Each path is a new rotation, seen through one point. The rows after it are directions, each followed by how far the rotation turns it, in deg/step (0 if it stays put).
Each turn is a multiple of 5 degrees from 10 to 175, or 0.
Each row of a path follows its step; steps can be skipped.
Path 1:
step 0: [-0.24  2.41 -0.62  0.90  4.13 -0.22  1.37  0.59  2.17  2.39  1.41  4.72
 -3.90  1.29  1.49  0.00  0.10 -3.53  3.20  3.76  0.03 -2.50  1.36  0.38
  0.90  0.73]
step 1: [-0.53  0.97  1.37  0.55  1.93 -3.72 -3.30 -1.16 -1.90  0.99 -1.67  2.51
  1.94  1.09  5.65 -1.13 -2.95 -1.15 -1.20  2.83 -4.18  1.46 -0.09 -1.58
 -1.06 -1.41]
step 2: [ 1.90  1.85 -0.89  5.88  0.96  0.81  1.20  0.17 -0.15 -0.91 -3.20  0.28
 -2.74  2.49  2.55  3.81 -0.24 -1.00 -1.70  1.53 -1.27  1.76 -2.19  1.51
  3.89  0.14]
step 3: [ 1.63  0.32 -3.07  1.30  2.25 -2.23 -0.66 -0.46  1.47 -1.24 -2.69 -0.76
 -3.42 -0.48  0.32  0.61 -1.76 -2.82 -1.62 -0.17 -1.69  2.09  3.19 -5.33
 -2.56  3.83]
step 4: [-0.43  4.02 -1.35 -0.69  3.08  1.13 -2.78 -1.15  6.05  0.15 -1.30 -0.17
  2.50 -1.13  0.91  2.59 -1.36 -0.94  0.42 -1.95 -2.38  4.13 -1.02  0.84
  1.94 -0.08]
step 5: [ 3.04  5.12  0.88 -1.88  2.86 -0.82  0.26  2.15 -0.16  4.01 -2.92 -0.30
 -2.95 -0.05  0.44 -0.36 -2.25 -1.08 -0.04 -0.86  3.48 -0.01  1.57 -2.58
  3.58 -0.73]
step 6: [ 1.44 -1.42 -2.94 -2.96  2.64 -4.05 -2.19  1.34  0.40 -1.79 -2.43 -1.63
  1.00  1.92  2.76 -1.61  0.58  1.96 -3.74 -0.80  0.26  3.55  1.79  0.38
  1.99 -3.07]
step 7: [ 2.05 -0.14 -2.08  0.17  0.72 -1.10  0.88 -0.91  2.68  0.90 -0.39  0.44
  0.44  2.61 -1.51  1.81  3.28 -2.71 -1.20  1.92  2.79  0.63  2.71  2.28
  6.52  2.87]
step 8: [ 2.02 -0.64 -0.65 -2.71  1.29 -2.17 -0.39  1.28  2.67 -0.58  1.94  5.65
  0.66 -3.10  0.95 -1.22 -1.02 -1.83 -1.28  3.12 -0.27  0.65  5.29 -2.74
  0.05 -0.90]
step 9: [ 2.01  1.23 -0.33  1.35  2.27  0.84 -3.11 -1.32 -1.92  0.69  3.11  4.82
  2.12  1.66  2.85  0.94 -0.28 -2.58  1.09 -0.19 -0.12  3.57 -0.44  3.70
  2.72 -2.72]
Speeds:
[ 0.62 -0.31 -0.80  0.28 -0.98 -0.63 -0.81 -1.10  0.24 -0.71  0.18 -0.75
  0.74 -0.31  1.31  0.93 -1.04  0.47  1.86 -0.99 -0.33 -1.15 -0.11  1.35
  1.74  0.21]	145
[ 0.64  0.21  0.18  0.39  0.43  1.29  1.54  1.28  0.16 -0.23 -1.08  0.41
 -0.73 -0.95 -0.75  1.32 -0.59  0.13 -0.27  0.74  0.57 -2.50  0.37 -0.15
  1.18 -0.16]	140
[-1.27  0.01 -0.35 -1.13  0.42 -2.11  1.59  0.11 -0.52 -0.35  1.05  1.17
  0.73  0.85 -0.31 -0.72  0.69  0.85  0.27  1.25  0.18 -0.56  0.40  0.39
  1.54 -0.12]	45
[-1.04  0.51 -0.09  0.78  1.05  0.41  1.51 -0.60 -0.95 -1.04  0.24 -0.11
 -0.15 -0.36 -0.04 -0.25 -1.90  0.19 -0.11 -0.87 -1.08  0.94 -1.40 -1.23
  0.69  1.50]	40
[ 0.39 -1.13 -1.11  1.32 -1.10 -0.65  0.86 -0.07  1.44 -1.33  0.57 -1.10
  0.18 -0.22 -0.63  0.92  1.19  0.07 -0.86  0.72  0.19  0.64  0.83 -0.65
 -0.16  1.76]	85
Path 2:
step 0: [-0.10 -0.24  0.56 -1.49  1.95 -5.33  2.21  0.02 -1.25  3.50 -0.44  1.43
 -3.16  1.16 -1.52  1.82  0.01 -0.75  1.77  0.28  0.20 -5.15 -0.81 -1.08
 -1.70  2.44]
step 1: [ 2.42 -1.51 -1.04 -2.44 -2.10  2.58  1.66  0.47 -1.88 -2.67 -0.48 -0.99
  1.54 -1.46  0.34  0.74 -0.74 -0.07  1.17 -0.54  5.54 -1.28 -2.18 -4.80
  2.23  0.82]
step 2: [-2.52 -3.21  1.46  1.42  0.14 -1.45  1.77  5.33  2.23  0.29  2.41  0.07
  2.17 -0.64 -0.69 -3.95  0.48  1.42 -2.83 -2.96 -0.24 -0.07  1.94 -1.32
 -0.15  1.66]
step 3: [-0.28 -0.74 -1.08  2.25  2.18  6.28 -4.29  2.89 -0.57 -0.86  1.45  0.77
 -0.46 -0.75  0.56 -1.11 -0.81 -1.62  2.56  0.60  0.30  0.67  1.10  1.20
 -1.46 -3.75]
step 4: [-1.05  4.24  1.83  5.11 -0.35 -2.35 -0.49 -0.08  2.92  2.61  1.03 -0.05
  0.68  0.21 -0.67  2.42 -0.28  1.79  0.00  3.58 -1.91  2.58 -1.54 -0.67
 -2.96 -0.07]
step 5: [-1.92  2.50 -0.88 -0.40  0.32  0.61 -0.64 -3.02 -0.61 -2.57 -1.52  0.63
 -2.83 -2.32  4.18  3.13 -3.80  0.89 -1.02 -0.34  0.66 -1.85 -2.35  3.35
  1.68  0.72]
step 6: [-1.47 -1.55  2.41 -2.35 -1.77 -1.46  1.98 -4.89  0.22  0.27  0.79 -0.71
 -2.54 -3.36 -2.27  0.54  2.72 -1.69 -0.73 -0.29 -1.40  0.79  2.04 -2.03
 -0.89  4.54]
step 7: [ 1.37 -1.18  1.92 -2.13  1.38  2.12  0.54  0.69  0.10 -1.82 -0.81  2.15
 -0.49  5.54  1.40  0.80  2.62 -0.57  2.47 -3.28  3.65 -2.71  2.01  0.72
  0.71  2.34]
step 8: [-1.14 -1.40 -4.97  0.88 -2.66 -0.29  0.73  1.26 -1.62 -0.91  1.77 -1.72
  5.94  1.84 -1.02 -0.47  2.79  1.03  0.80  2.18  0.55  1.42  2.29 -1.95
 -0.52  1.35]
step 9: [-2.52 -0.82  0.30  0.57  0.81  0.21 -0.64  3.07 -0.14  2.55  0.39 -4.31
 -0.43  1.48  2.69 -0.98  0.38  2.13 -2.09 -2.07  1.60  0.19 -1.31  4.06
 -1.21 -5.15]
Speeds:
[ 0.35  0.76  1.64 -0.89  0.68  1.43  1.78  0.36 -0.42 -0.10 -0.40  1.19
  1.12 -1.59  0.00 -0.94  1.11  0.21  0.22  0.29 -0.92 -0.20  0.78  1.17
 -0.30 -0.14]	90
[-0.03 -0.16 -0.25 -0.45  1.19  0.67 -0.21  1.12  0.31  0.28  0.44 -0.52
  0.80  1.34  0.23 -0.66 -1.19 -0.12  0.89  0.30  0.29  2.44  1.94  0.41
  0.21  1.19]	70
[ 0.93  1.31  1.30  0.25 -0.94  0.07  0.27 -0.01  1.61  0.92  0.23  0.07
  0.70  0.48  1.24  0.55  0.63 -0.21  0.72 -1.72 -0.03  0.90 -0.67 -0.90
  1.83 -0.37]	130
[ 0.89 -0.80  0.01  1.50  1.17 -0.08  0.24  2.24 -0.56 -0.01 -0.40  0.51
 -0.61 -1.48  0.64  0.42 -0.49  0.49 -0.84 -0.01 -0.08  0.96  0.06 -1.74
  0.08 -1.26]	45
[ 0.31  0.16 -1.67 -0.11  0.34  0.95  1.13 -0.16 -0.87  1.85  1.73 -0.50
 -0.92 -0.52 -0.10  0.38 -0.08 -1.29  0.15 -1.82 -0.94  0.15 -0.20  0.38
 -0.88 -0.06]	120
Path 3:
step 0: [-2.21 -1.49 -3.06 -0.66  2.34  0.17  0.22  0.52  0.38  0.97  0.91 -3.36
 -1.38  0.47 -3.87 -2.59 -0.76  3.19  3.70 -1.87 -2.67 -2.14 -1.85 -0.07
 -3.41  1.61]
step 1: [-0.50 -1.51  0.95  2.70 -0.16  1.90 -3.32 -0.58  1.64  2.67  0.61  1.61
 -4.27 -4.39  1.55 -2.80  1.66 -0.01  3.73  0.31 -0.55 -2.04 -3.24 -1.02
 -0.95  0.64]
step 2: [-0.39 -0.21 -2.60  2.05 -0.05 -0.83  0.55 -0.93 -1.64  2.08 -1.70  0.42
 -0.68 -0.18 -1.57 -0.08  1.04  1.00  2.44  1.34 -4.19 -4.94 -0.87  5.47
 -2.64  1.80]
step 3: [-1.48  1.22  1.43  2.35 -2.14  0.05 -1.52 -3.29 -1.36  1.56  1.36 -0.73
 -6.73  1.16 -0.99  0.21 -0.81 -2.64  4.07 -0.18 -3.15 -0.25 -0.08 -0.27
  0.15 -0.54]
step 4: [-1.43  2.04 -1.72 -0.49 -0.58 -0.62 -0.53 -0.76  1.26 -2.12 -1.43 -3.01
 -1.08 -1.90 -2.21 -3.92 -0.74 -0.19  2.99  3.39 -2.75 -4.44  2.32  0.92
  1.33  3.08]
step 5: [-3.77  0.80 -1.20  2.41  2.99  0.93 -1.59 -2.75  4.04  2.09  0.56 -4.82
 -3.53 -0.12  0.23 -1.32  0.61 -0.26  1.25 -1.84 -2.56  0.57 -1.43  1.09
 -0.31 -0.93]
step 6: [-0.15 -0.85  0.72 -0.54  2.21  2.09 -3.26  0.29  2.08  0.69 -0.98  1.34
 -0.66 -1.57 -3.65 -4.22 -1.87 -0.08  4.15 -0.63 -0.37 -4.67  0.28  1.72
 -3.18 -0.92]
step 7: [-2.75  0.17 -1.88  3.17  0.73  2.23  0.59 -4.77 -0.71  1.09  1.02  1.20
 -2.03 -1.67 -0.30 -0.76  3.07  2.24  4.17 -1.40 -0.30 -2.30 -2.39  2.80
  1.73 -0.40]
step 8: [-2.10  1.43 -1.74 -1.03 -1.68  0.59 -1.15  1.15 -2.20  4.13  1.62  0.14
 -1.44  0.75 -2.31 -1.80 -2.22  1.13  5.67  0.93 -3.59 -1.32 -0.08  0.28
 -2.80  1.91]
step 9: [-0.75 -0.21 -0.97  2.69 -3.19  2.38 -2.51 -3.05  1.82 -0.12 -0.43 -0.96
 -4.63 -2.78  1.37 -1.06  2.83  0.76  1.19  0.63 -3.43 -2.38  1.53 -1.05
  0.16  3.13]
Speeds:
[-0.15  0.68 -0.57  0.94  1.10 -0.84  1.36  0.61  0.44  0.36  1.11 -0.70
  0.97  0.76  1.66  0.37  0.74  0.80  0.92  0.74 -0.50  0.78  0.41  2.20
  0.02 -0.31]	135
[ 1.70 -0.55  1.11 -0.14 -0.42  0.16 -0.33  0.17  0.83 -1.51 -0.04  1.14
  0.22 -0.81  1.19 -1.40  1.00 -0.12  1.81  0.66 -0.22  0.03  1.56 -0.61
  0.00 -0.31]	140
[-0.91 -0.64 -0.16  0.04  1.74  1.36  0.87  0.69 -0.51  0.50  0.36  0.61
  1.13 -1.21  0.24 -0.11 -0.17  1.45  0.97 -1.64  0.62 -0.84 -0.22 -1.20
 -0.22 -1.12]	55
[ 0.16 -1.71 -0.90  1.49 -0.65 -0.06 -0.02 -1.36  0.23 -0.93  0.20 -0.88
 -1.40  0.69  0.40  0.61  1.44  1.22 -0.48 -1.61  0.46  0.28  0.65 -0.32
  0.62 -0.53]	170
[-2.00  0.17  2.64 -0.45  0.09 -0.13  0.77  0.66  1.22 -0.95 -0.25 -1.73
  0.12  0.24 -0.43 -0.66  0.53 -0.31 -0.61 -0.88  0.11 -0.35  0.83  0.20
  0.18  0.11]	60
[-0.29 -0.15 -1.38 -0.40 -0.21  0.15 -0.56  1.17  1.43  0.50  0.17 -1.69
  0.03 -0.88  1.08 -0.82  0.00  0.98 -0.57  0.66 -0.57  0.98 -0.26 -1.90
 -0.23  1.54]	85
Path 4:
step 0: [-3.37 -0.56 -3.75  2.61 -3.10  0.20  0.87 -1.27  2.52  0.25  3.22  2.01
  2.24  1.83 -4.97 -0.27 -0.27 -2.28 -2.33  2.75 -0.78  3.57 -0.51 -0.40
 -4.50  1.93]
step 1: [ 0.55 -3.02  6.41  3.54 -1.59 -0.99 -1.57 -0.14  0.59 -2.58 -1.90  2.64
  2.91  1.64 -0.97 -0.19 -1.17  2.15  2.49 -4.43  1.04 -4.34  2.50  1.25
  0.69 -0.47]
step 2: [-0.81 -4.62 -3.66 -2.78  2.37  1.25  0.44 -3.04 -1.05  3.11  2.49 -0.83
 -2.64 -0.64  2.28  0.36  1.49  3.65  0.22 -1.94 -1.40  2.08  1.02 -1.27
 -0.71 -6.08]
step 3: [ 0.56  4.12  1.78 -0.60  1.43  0.05 -1.65 -1.48  0.18  2.59  3.78  1.19
 -2.03 -1.18 -0.79 -2.60  1.35 -2.99 -1.49 -2.03  2.57 -4.27 -5.56 -2.50
  0.12  3.81]
step 4: [ 3.91  3.21  2.43 -1.74 -0.08  1.45  3.59 -1.41 -0.35 -2.23 -3.50 -2.55
 -1.08  1.66  1.35 -0.65 -0.28  2.22 -2.00  2.80  0.14  0.55  6.78 -3.04
  1.01  1.15]
step 5: [-2.94 -0.17 -4.08 -0.94  1.30  1.08  0.58  4.68 -4.47  0.40 -2.07 -2.15
 -0.26  3.28  1.80  1.20  0.36 -4.22  0.88 -1.12 -4.27 -0.28 -2.30  3.51
  1.67  0.64]
step 6: [-1.21  1.74  3.26  1.25 -3.02 -3.10  0.65  3.11  3.31  1.86  1.61  1.40
  1.19 -4.84  1.22 -0.74  1.47 -0.83  1.42  6.63  2.41  1.56 -0.33  2.81
  0.19 -1.31]
step 7: [ 2.08 -1.35 -2.90  1.96 -0.43  0.32 -2.22 -1.17  0.13 -3.01 -4.05  0.01
 -1.16 -3.93 -5.89  1.95 -4.95 -0.06 -1.36 -3.43  0.83  2.34  1.95  1.73
 -0.75 -0.25]
step 8: [-1.53 -3.38 -2.27  1.03 -0.59  0.98 -2.59 -1.39  1.53 -1.26  2.20  3.65
  2.13  6.23 -0.39  1.91  1.71  4.33  2.62  2.70 -0.09 -0.47 -3.63 -2.16
  2.27  0.44]
step 9: [ 1.83 -0.54  5.22 -0.73  2.83 -1.64  2.26 -1.18  2.58  1.54  1.92  0.06
  3.77 -1.32 -0.54 -3.27 -0.16 -2.04  1.53 -4.52 -3.07  1.07 -0.33 -2.88
 -3.81 -2.72]
Speeds:
[ 1.84  0.58 -0.69 -0.77  0.10  0.03  0.32  0.57 -0.03  0.05 -0.36 -2.31
  0.77  0.76  1.98 -0.49  0.53 -1.15 -0.57  0.39  0.93 -0.22 -0.18  0.40
 -0.74  1.02]	55
[-0.11 -0.25  0.20 -1.51 -0.92  0.04  0.48 -0.69 -0.31 -0.76  1.62  1.02
  0.28 -2.25 -0.12 -0.07  0.05 -2.30 -0.52  0.25  0.83  0.53  0.08 -0.56
 -0.34  0.57]	110
[-0.88 -1.58  1.41  0.37 -0.31 -0.84 -1.29 -0.59  0.22 -0.99 -0.35 -0.52
 -0.85  0.12  0.81 -0.19  0.55 -0.28  0.77  1.08  0.57 -1.32 -0.86 -0.10
  1.42  1.66]	155
[ 0.79  0.40  2.46  0.07 -0.97  0.88  0.23 -1.62  0.27  0.46 -2.36  0.11
  0.06 -0.41 -0.25  1.04 -0.26 -0.20 -0.77 -0.34  0.31 -0.01  0.28  0.83
 -0.85  0.05]	125
[-0.22  0.01  0.41 -0.98 -0.69 -0.29  1.01 -0.21  0.00 -1.66 -0.20  0.02
  0.89  2.96 -1.58  0.04  0.27 -0.91 -0.38 -0.21  0.42  0.26  0.31 -0.57
  1.08 -0.47]	95
[-0.02  1.67 -0.12  0.53  0.11  0.16  0.53 -0.42  1.16 -0.53 -0.21  1.92
  1.87 -0.42  0.94 -1.54  0.89  0.46  0.04 -0.09  0.37 -1.11 -0.46  1.01
  1.15  0.02]	140
[-0.78 -0.17 -0.84 -0.94 -0.85  2.13 -0.12  0.02  0.48  0.32 -0.32 -1.08
  0.61 -0.61 -0.79  0.99  2.52  0.17  0.83  0.00 -0.81 -0.34 -1.18 -0.23
  0.20 -0.24]	125
Path 5:
step 0: [-1.49  0.61 -3.69 -0.12 -2.03 -1.52 -2.78  1.29  1.82  0.55 -0.75 -1.46
 -0.08  3.96  0.39  3.05  0.99 -0.14 -1.41  1.21  3.48 -1.34  2.12  4.36
  1.00 -0.92]
step 1: [ 3.74  1.38 -0.91  3.45  0.38  1.98  0.66  1.25  0.35 -2.94  1.58  3.87
 -0.22  1.34 -1.21 -1.61 -1.93 -2.82 -0.41  1.38 -3.16 -3.05  1.06  0.44
 -2.56 -0.51]
step 2: [-0.11  3.27  0.23 -4.05  2.30  0.03 -1.70 -1.28  1.01 -1.70 -1.00 -3.51
 -2.32  1.63  0.90 -0.70 -2.22 -0.75  2.17 -1.73 -3.06 -0.67  0.59  0.55
  4.56 -0.45]
step 3: [-2.19  2.15 -0.26  1.83 -2.97 -0.24  2.30 -0.75 -2.67 -1.74 -1.92 -0.56
 -1.28  2.24 -2.75 -0.38  0.60 -1.48  1.45 -0.50 -1.01  4.91 -0.26 -0.73
 -3.95  2.32]
step 4: [-2.79 -0.92  0.57 -3.00  2.67  0.18  2.28 -0.02 -2.77  0.02 -0.83  3.49
 -4.83 -0.57  0.80  2.85  1.58  1.67 -2.16  0.35  0.60 -1.56  2.94 -1.53
  1.69 -0.69]
step 5: [-0.71 -2.36 -2.21  0.42  1.18 -0.07 -1.19  4.86 -1.79  1.19  3.09 -0.72
 -1.67  1.94  0.33 -1.34  1.60 -3.33  2.04 -0.47  3.18 -0.02 -3.30  1.39
 -0.97  1.93]
step 6: [-1.63 -3.50 -0.37 -1.93 -2.49 -1.15  1.05  0.64  1.55 -0.85 -0.03  4.64
  2.90  0.55 -0.12 -0.61 -1.82 -1.63  3.45 -0.36 -2.64 -1.51  1.19 -1.80
  1.44 -3.54]
step 7: [-1.42 -0.38  2.23 -0.80  0.29  1.95 -2.95 -2.36 -1.81  0.24 -0.26 -0.77
 -0.46 -3.63  0.82 -4.26  1.23 -2.81 -1.02 -1.29 -2.43  1.65 -1.12  4.33
  1.39  0.63]
step 8: [-1.74  0.35 -0.17  0.70 -6.46 -0.18  1.24  0.02 -2.13 -0.61 -0.44 -3.09
  1.57  1.03  4.00  3.29  2.19  0.28 -1.80  0.15 -1.70 -0.34 -0.41 -2.21
  0.62 -0.49]
step 9: [ 2.55  1.39 -1.96  0.37 -2.76  0.60 -0.92  0.26  1.42  2.82 -1.75  3.80
 -3.60 -0.54 -0.08 -0.56  1.06 -0.37 -3.20  0.85  3.51 -0.49  2.58  3.54
 -0.19 -0.95]
Speeds:
[-1.12  0.63 -0.18 -1.37  0.05  2.12 -0.74 -0.20 -0.69 -0.92 -2.13 -0.37
  1.22 -0.44  0.30 -0.77 -0.42  0.69 -0.12  0.46 -0.39  1.18 -0.56 -0.71
 -0.70 -0.22]	80
[ 0.69 -0.73 -0.31  0.30  0.78  1.66  0.14  1.36  1.40  0.64 -0.01  0.10
 -0.25  1.11 -0.58 -0.96 -0.38  0.51  1.40  0.11 -0.86 -0.93 -1.12  0.66
 -0.01 -1.95]	80
[ 0.51  1.54 -0.91  0.25 -0.13  0.74  0.24 -1.23  1.73 -0.74 -0.91 -0.86
 -0.05 -0.87  0.33  1.17  0.75 -1.11  0.11 -0.86  0.19 -1.83  0.01  0.46
 -1.29 -0.14]	40
[-0.79 -1.44  0.91  0.30 -0.62  1.09  0.07 -0.96 -1.19  1.11 -0.66 -0.76
 -0.52  0.74 -1.00  1.80 -0.24  0.87 -0.58  0.19 -0.75 -1.02 -0.24  1.40
 -0.68  0.85]	85
[ 0.00  1.86  0.92  0.25 -0.51  1.03  0.46  1.72 -0.33  0.23 -0.18 -0.45
 -0.47 -0.88 -1.94  0.29 -0.06  0.44  1.35  0.09  0.45 -0.46  1.36 -0.63
  0.97  1.04]	45
[ 1.12 -0.48 -1.46  1.39 -0.09  1.12  1.23  0.38 -0.33  0.23  0.01  0.15
 -0.26 -1.02 -0.59 -1.20 -0.61 -1.07 -0.77 -0.22 -0.18  1.15 -1.05  0.67
 -0.53  1.97]	170
